The rows below fall into families. The same turns and mirrors carry the whole set onto itself and the rows of a family onto each other. For each named row, which other rows are in its family? Write them in the order they are listed.
These 32 rows form 4 families of 8 rows each.
kos: [ 1.47  0.51 -1.56 -1.25  0.66 -1.00  0.37  2.79  3.00]
fafin: [-1.59 -2.05  2.80  1.49  0.90 -0.24 -1.42 -0.11 -0.11]
pobi: [-1.18  1.17 -1.17 -0.63  3.67  0.06 -1.64  0.21  1.71]
dusuv: [-0.05  2.16 -0.54  0.19 -2.28 -0.80 -1.04 -2.04  3.48]
des: [ 0.81  1.19 -0.88  1.98 -2.60  0.44 -0.34 -0.29  4.09]
bepu: [-3.26 -0.82  0.62  1.35  1.57  2.32  0.21  0.42  0.22]
Tosel: [-0.73 -0.33  0.95  3.39 -0.02 -0.63 -1.58 -2.60  1.03]
ruf: [ 0.35  1.87  0.16 -0.82 -1.06 -1.42  0.75 -0.15  4.43]
ruru: [ 0.04  1.25 -2.54 -1.61  2.12 -0.45  0.77  0.86 -0.59]
Mani: [ 1.42  0.49 -0.65 -2.65 -1.12 -0.43  0.87  2.37 -0.11]
neduv: [-0.24  2.30 -1.17 -2.95  1.57 -0.12 -0.73  0.03  0.00]
pavof: [-0.02 -1.48  0.14  3.06  0.83 -0.38 -3.09 -0.90  0.57]
nufi: [-1.04 -0.20 -0.23  0.36  2.36 -2.60 -0.31 -2.13  2.08]
kiril: [-0.59 -1.48  0.21  0.80 -1.50  1.39  2.20  2.95  1.53]
kigek: [ 0.63  0.57  1.72  0.53 -3.39  0.23 -2.77  0.44  1.71]
fizep: [-0.12 -2.26  1.35  1.85 -1.27 -1.24 -2.46 -0.76 -0.41]
zamab: [-0.21 -0.02  3.02  0.36 -2.54  0.86 -0.37  1.84  2.27]
kef: [-2.22  0.27 -0.88 -0.03  0.28  3.68  0.56 -0.15 -0.65]
Getis: [ 0.62 -0.96  1.88  3.27 -2.48 -0.14 -1.07 -0.24  1.19]
ruta: [-0.12 -0.18  1.45  2.80 -2.15  1.89 -2.60  0.57  1.69]
vogi: [ 0.74  1.80 -0.16  1.91  0.07 -1.47 -2.05 -2.29  2.95]
med: [-0.22  1.12 -1.78 -1.59  2.42  1.86 -2.00  0.30 -0.42]
Malon: [-0.78 -0.65 -0.93  1.56 -0.30 -2.20 -0.78 -3.26  1.28]
pakap: [ 2.08 -0.25 -2.81 -1.79  0.60 -0.08  0.11  1.92  0.26]
loza: [ 0.84 -0.04 -2.14  2.22  0.41 -1.87 -0.98 -1.83  2.86]
zef: [-1.23  0.62 -0.10 -0.59 -0.76  2.60  1.34  2.24 -1.43]
Netov: [-1.08 -1.20  0.20 -0.71 -1.37  1.01  2.29  1.16 -1.62]
buv: [ 0.09 -1.13 -1.92 -0.24 -1.57  1.87  2.67  1.34  0.07]
mit: [ 0.31  1.49 -2.00 -1.54 -0.67  0.76  2.35  2.10  0.19]
Megil: [-1.62  0.44 -0.70 -0.64  2.04  1.42 -0.19  0.89 -2.25]
Galo: [ 2.05  1.07  0.63  1.74 -2.42 -1.22 -1.48  0.08  3.00]
vilin: [-2.78  0.64 -0.28 -1.07  1.20  1.39  0.75 -1.29 -1.41]

Same family as neduv: des, Mani, pavof, ruta, loza, Netov, vilin
Same family as dusuv: kigek, fizep, kef, med, Malon, pakap, buv

The rows below fall into families. The same turns and mirrors carry the whole set onto itself and the rows of a family onto each other. For each named row, which other rows are in its family? Write them in the order they are listed.
These 16 rows form 4 families of 4 rows each.
Givar: [-2.58 -0.84  3.28  0.97 -0.74 -3.33 -0.01  4.05 -0.48  1.89  1.17  0.52
 -0.87 -0.36 -1.20 -0.12  2.04  0.99  2.40 -1.01 -1.95  0.66  1.87 -0.08
 -0.03]
Duze: [-1.66  2.18  1.86 -0.35 -0.74 -0.66  0.02  2.98 -1.90 -0.08  1.51  2.79
 -0.83  2.27 -1.86 -0.35  1.91 -0.22  3.01  0.45  0.06 -0.78  2.96  1.91
  0.41]
Fule: [ 0.21  1.81 -0.26  2.13 -2.02 -3.26  0.84 -1.53  0.57  4.33  1.12  0.85
 -0.80  0.24 -2.06 -0.09  1.22  0.05  0.34  1.24 -0.44  2.64  1.91  0.94
  0.19]
Nuf: [-1.20 -0.84 -3.52 -1.16 -1.71  2.62 -0.26 -1.03  0.67  1.44 -2.99 -0.30
 -0.31 -1.57  0.13 -1.18 -2.38  1.10  0.69 -1.51  0.33  0.65  1.20 -0.09
 -1.96]
Dubad: [ 2.12  1.81  2.15  0.91  0.40 -1.16 -2.35 -1.85 -1.17  0.45  1.83  1.16
 -0.37  1.82  0.03  0.22 -0.41 -1.47  1.36  3.41  1.15  2.54 -0.48 -1.33
  0.03]
nonet: [-0.20 -0.04 -0.98  1.34 -1.21  2.66 -1.68 -1.17 -0.70 -0.56 -2.87 -1.43
  1.27  2.16  0.71  0.25 -2.16 -0.81  0.46  1.92 -0.06 -0.90 -0.10 -2.65
 -0.71]
Peme: [-0.12  0.48  3.39  1.57  0.46  0.17 -1.12  3.71 -0.25 -0.19 -2.34  2.73
  0.37  2.24 -1.34 -0.61  0.31 -0.21  1.63  0.45  1.12 -1.26 -0.74 -1.41
 -1.13]
dig: [ 2.37  0.33 -0.38  0.77 -1.45 -2.26 -1.05 -1.32  0.62  1.95  0.12  2.07
 -1.35  1.14 -2.37 -1.58 -0.83 -1.22  2.06  1.08  0.89  3.78  2.52  2.92
  0.39]
gib: [ 2.29 -1.07  2.05  0.43  2.52  0.70 -1.43  0.93 -0.11 -2.37 -0.76  0.04
 -0.77 -1.59  1.87  3.09 -1.20 -0.62 -0.47 -0.09  0.41  0.73 -1.56 -1.43
 -1.96]
git: [ 0.78 -1.39 -2.08 -1.12  1.75  0.73  0.17  1.05 -1.17 -1.95 -0.44 -2.55
  0.69 -1.14  0.39  4.75 -1.39 -0.49  0.44 -2.55 -0.97 -0.50  1.53  1.22
 -1.37]
Pako: [-1.05  0.78 -3.98 -1.62 -0.16  2.64  0.45 -1.06 -1.34 -0.15 -0.59 -2.39
  0.95 -0.40  0.74  2.75 -1.66  0.51  0.32 -1.07 -0.64 -0.81  1.53 -0.01
 -1.42]
Vebal: [ 1.68 -3.92 -0.43 -0.97  1.35 -0.41 -1.78  1.03  0.04 -1.62 -0.31 -2.35
 -1.36 -2.06  0.53  2.28 -2.77 -0.38  2.18 -1.71 -1.63  2.81  1.81  1.41
 -0.84]
Tisul: [-3.22 -0.87 -1.93  0.87 -2.69  1.50  1.09 -0.26  0.20  1.39 -1.52 -1.56
 -0.68 -2.49  1.43  0.11  0.05  1.23 -0.54 -0.63 -2.04 -0.51  2.04 -1.27
 -1.12]
birit: [ 1.04  3.24  1.12  0.06 -0.36 -1.80  0.27 -0.32 -1.29  0.43  2.44  3.08
 -0.92  1.84 -1.71  0.51  1.51 -1.03  1.36  0.93  0.98  1.41  2.44  3.09
  0.36]
pon: [ 0.94 -2.62  0.09  1.72  0.01 -1.86  0.59 -0.31  0.80 -0.85 -0.11 -2.68
 -1.24 -2.32  1.06  3.84 -0.70 -0.47 -0.74 -1.38 -2.87  2.25  2.09  1.28
 -0.22]
Funo: [-2.31 -0.63  2.65 -1.45 -0.58 -0.59 -1.21  3.86 -0.42  0.56  0.31  2.85
 -2.03 -0.31 -1.01 -2.54  0.37  1.29  3.96 -0.94 -0.28  1.46  1.73  0.67
 -0.65]

Same family as git: Duze, Pako, birit
Same family as Nuf: dig, Vebal, Funo

The rows below fall into families. The same turns and mirrors carry the whole set onto itself and the rows of a family onto each other. For each named row, which other rows are in its family? Write them in the order they are listed.
These 32 rows form 4 families of 8 rows each.
zemi: [-1.15 -0.17  1.93  2.07  3.90  3.75  0.14  0.81 -1.41  0.21 -1.40  0.59
 -0.43  0.73 -0.11  2.50  0.52  1.35  1.63 -0.63  0.71  0.23 -1.06  0.30
  1.77 -1.41]
Debel: [-0.98 -0.72  1.39 -2.58  1.00  1.99  0.82 -2.78  3.61  0.04  2.53 -0.43
  1.70  1.27 -0.79 -0.57 -0.22 -1.72  0.83 -0.55 -1.07 -1.50  0.91 -1.25
  1.27 -1.46]
koz: [ 0.46  2.05 -0.63  3.03 -0.50 -3.15 -1.24  2.09 -2.72  1.96 -2.64  0.03
 -0.05 -2.32 -1.00  0.08  1.64  1.09  0.66  0.17 -0.52 -0.37 -1.97  0.36
  0.28  0.75]
soz: [-0.46  0.10 -1.48 -3.61 -2.70 -3.79  0.14 -1.10 -0.67  0.11 -0.24 -1.26
  1.61 -0.06 -1.40 -1.61 -1.03 -0.56 -0.63 -0.57 -2.80 -0.08 -0.51 -0.91
 -0.72  0.33]
fet: [-0.78 -0.58  2.24 -0.67  0.33  3.17  0.52 -2.35  2.81 -0.76  2.82 -0.82
  1.19  2.32 -0.67 -0.27 -1.15 -1.68  0.46 -0.61  0.68  0.79  1.14  0.55
  0.62 -1.11]
Ledat: [ 0.24  1.11 -0.90  2.99 -0.74 -2.43 -2.19  2.30 -4.10  0.71 -2.30  0.77
 -1.13 -1.28  1.33  1.01  1.19  0.73 -0.84  0.41  0.04  0.63  0.17  0.81
  0.57  1.73]
sotub: [-0.70  1.56 -1.35  0.86 -1.52  1.28  0.99 -0.48  0.60  1.02  0.63 -1.82
 -3.84 -1.69 -2.43 -0.06  2.36 -0.15 -0.38  1.81 -0.26 -2.09 -0.44 -0.65
  0.19 -0.49]
nep: [-0.92  0.34  0.37  3.27 -0.19 -1.79 -1.72 -0.85  0.71  1.63 -0.22 -3.63
  2.21 -0.68  0.49  2.33 -0.60 -0.53  1.73 -0.60  0.00 -1.80  0.06 -2.64
  4.10 -0.88]
Vitu: [-1.56 -1.07  2.34 -2.64 -0.66  3.18  0.89 -1.44  2.06  0.53  1.52 -2.22
  1.98  0.95 -0.79  0.19 -2.54 -1.89 -0.14  0.20  0.20 -0.18  0.72  0.56
  1.97 -1.06]
mokuv: [-0.05  0.01  0.91 -1.67  1.07  0.82  0.61  0.37  0.46  0.64 -1.09  1.93
 -1.99 -0.04 -0.89 -1.98  1.48 -0.46 -0.79  1.18 -1.47  0.67 -0.13  2.78
 -2.68  2.74]
Sive: [-0.04 -1.27  1.87 -0.30  1.91 -1.78 -2.31  0.06 -0.96 -0.55 -0.38  2.08
  4.44  1.85  2.96  0.45 -1.48 -0.77  0.33 -2.06 -0.66  1.11  1.52  0.23
  1.72  0.79]
lete: [-0.78  0.77 -0.70 -1.16  0.34  1.23  0.11 -0.80  1.39  0.57  0.43 -2.58
 -2.16 -2.12 -3.30  1.49  1.17  0.66 -0.25  2.94 -0.29 -1.22 -1.70 -0.74
  0.77 -1.78]
zim: [ 0.04  0.86 -1.63  1.00 -0.12 -3.57 -1.88  1.84 -3.14  1.62 -2.72  0.95
 -0.90 -1.84  1.30  0.43  2.29  0.98 -0.25  0.29 -1.74 -1.51  0.01 -0.83
  1.74  1.84]
gage: [-0.15  0.09 -1.02 -2.23 -3.37 -4.36 -0.58  0.38  0.77  0.79  0.36 -2.11
  1.32  0.40 -0.38 -1.96 -1.15 -1.88 -0.28  0.85 -1.75 -0.80  0.19 -0.92
  0.53  2.34]
Bavu: [-0.15  1.14  1.51 -2.73  0.72  0.69  1.94 -0.41 -0.81  0.21 -0.90  1.73
 -0.63 -0.06  0.29 -1.48  0.42  0.42 -1.40 -1.43 -0.29  0.13 -0.08  1.75
 -2.85  3.07]
fopo: [-1.49 -1.71  1.57 -2.93  1.37  2.24  0.89 -0.46  2.05 -1.52  1.96 -1.07
  1.74  2.29  0.26  1.04 -2.63 -2.34  0.16  0.18 -0.54 -0.72  1.03 -1.24
  0.85 -0.91]
mubeb: [-1.83  2.66 -1.32 -0.45 -0.16 -0.43  0.62 -0.92  0.83  0.59  0.51 -2.92
 -3.07 -1.05 -2.87  1.42  1.38  0.23  1.19  1.77 -0.55  0.41 -1.39  1.13
  0.59 -1.33]
tifof: [-0.58 -0.73 -0.92  3.08 -0.52 -1.07 -3.27  0.10  0.24  0.36  1.02 -1.47
  1.14  0.29  0.32  1.88  0.58 -1.29  1.41  1.23 -0.72 -1.09  1.10 -2.20
  4.72 -2.92]
fam: [-0.52  0.27  2.41  3.76  3.53  2.92 -0.46  2.68 -0.21  0.37 -0.44  0.19
  0.14  0.13  0.51  2.66  0.04 -0.66  1.52  0.95  1.75 -0.98 -0.52  0.22
  1.86 -0.33]
refit: [-0.26 -0.36  1.56  1.24  0.41 -2.08 -0.50  2.36 -2.18 -0.10 -1.15  1.59
  3.89  2.07  2.57 -0.42 -2.21 -1.84  1.16 -2.66 -0.72  0.09  0.67 -0.17
  0.39  1.79]
lil: [-0.86  0.33  2.25 -1.18  1.22  1.28  1.92  1.29 -0.75 -2.02 -1.07  1.62
 -0.75  0.58 -1.12 -1.30  0.74  1.24  0.39  0.34 -0.95 -0.21 -1.27  1.30
 -3.30  2.11]
Fumi: [-0.76 -2.75  1.49  0.33 -0.27 -0.59 -0.64  0.55 -1.48 -0.04 -0.62  2.75
  4.62  1.29  2.59 -1.25 -0.67 -0.15 -0.79 -2.01 -0.85  0.20  0.53  0.79
  1.24  2.16]
Zem: [-0.27 -0.05 -1.41  1.37 -0.48 -2.14 -2.21  0.27 -0.04  2.46  0.37 -2.61
  2.34 -0.50  0.30  2.43 -1.77 -2.43  0.53  0.12 -0.28 -0.83  0.41 -2.09
  4.46 -2.20]
tes: [-2.78  1.01  1.69  2.54  2.62  3.38  0.02  1.61  1.36 -0.60 -1.08  1.76
 -0.61  0.74  2.04  2.32  1.63 -0.46  0.90 -0.12  1.31  0.00  0.01  0.62
  1.01 -0.83]
monad: [ 0.15 -0.84 -0.44 -2.83 -3.37 -3.84 -1.01 -2.73  0.84 -0.43  0.87 -1.06
  0.64 -0.66 -1.14 -0.88 -0.73 -0.91 -0.22  0.40 -1.01 -1.20  1.13 -1.22
  0.56  2.20]
tefes: [ 1.94 -0.53 -1.18 -1.99 -2.24 -3.78 -1.34 -1.94 -1.80  1.12  1.31 -1.39
  1.20 -0.54 -1.47 -1.92 -0.67 -0.46 -1.06 -0.12 -2.25 -0.97  1.03 -1.12
  0.88  1.11]
Pevud: [-0.69  0.21 -0.37  2.04 -0.86 -1.17 -1.79 -0.91 -0.88  0.10  1.08 -1.84
  2.25  0.55  1.65  2.14 -0.29 -0.24  0.91 -1.57  0.58 -1.37  1.07 -3.04
  5.12 -2.09]
Nukoz: [-1.05  1.19  0.81  3.26  3.57  3.38 -0.35  2.32 -1.28  1.24 -0.82  1.28
 -0.39  1.08  1.73  1.16  1.83  0.39  0.45 -0.72  0.03  0.49  0.03  0.93
  1.88 -1.48]
mula: [-0.01  3.00 -0.97  0.12  0.45  0.25 -0.78 -1.10  1.08  0.80  0.65 -2.62
 -4.39 -0.79 -2.02  1.38  1.86 -0.43  0.93  1.71 -0.10 -0.92  0.44 -1.15
  1.13 -1.45]
fipos: [ 0.28  1.17 -1.58  2.64  1.20 -3.83 -1.31  2.60 -2.63  0.52 -2.54  0.67
 -1.01  0.11  0.16  0.40  1.74  1.32  1.46 -0.04 -1.19 -0.58 -1.62 -1.13
  0.35  2.00]
tapi: [ 0.61 -2.72  2.18  0.32  0.78 -0.08 -1.11  2.06 -1.41  0.33 -1.52  1.37
  4.00  2.23  2.41 -0.90 -2.15 -0.69  0.00 -1.59 -0.50 -0.96  0.53 -1.59
  1.81  2.21]
Ved: [-0.24 -0.34  0.47 -3.25  0.74  1.16  1.23  2.07 -1.23 -0.73 -0.94  2.09
 -1.34  1.70 -0.97 -1.83 -0.20 -0.06 -0.42  0.91 -1.14  1.18 -0.97  2.02
 -1.87  1.77]

Same family as mula: fet, mokuv, zim, Fumi, monad, Pevud, Nukoz
Same family as Vitu: zemi, nep, gage, mubeb, fipos, tapi, Ved
Same family as Ledat: Debel, sotub, Sive, Bavu, tifof, tes, tefes

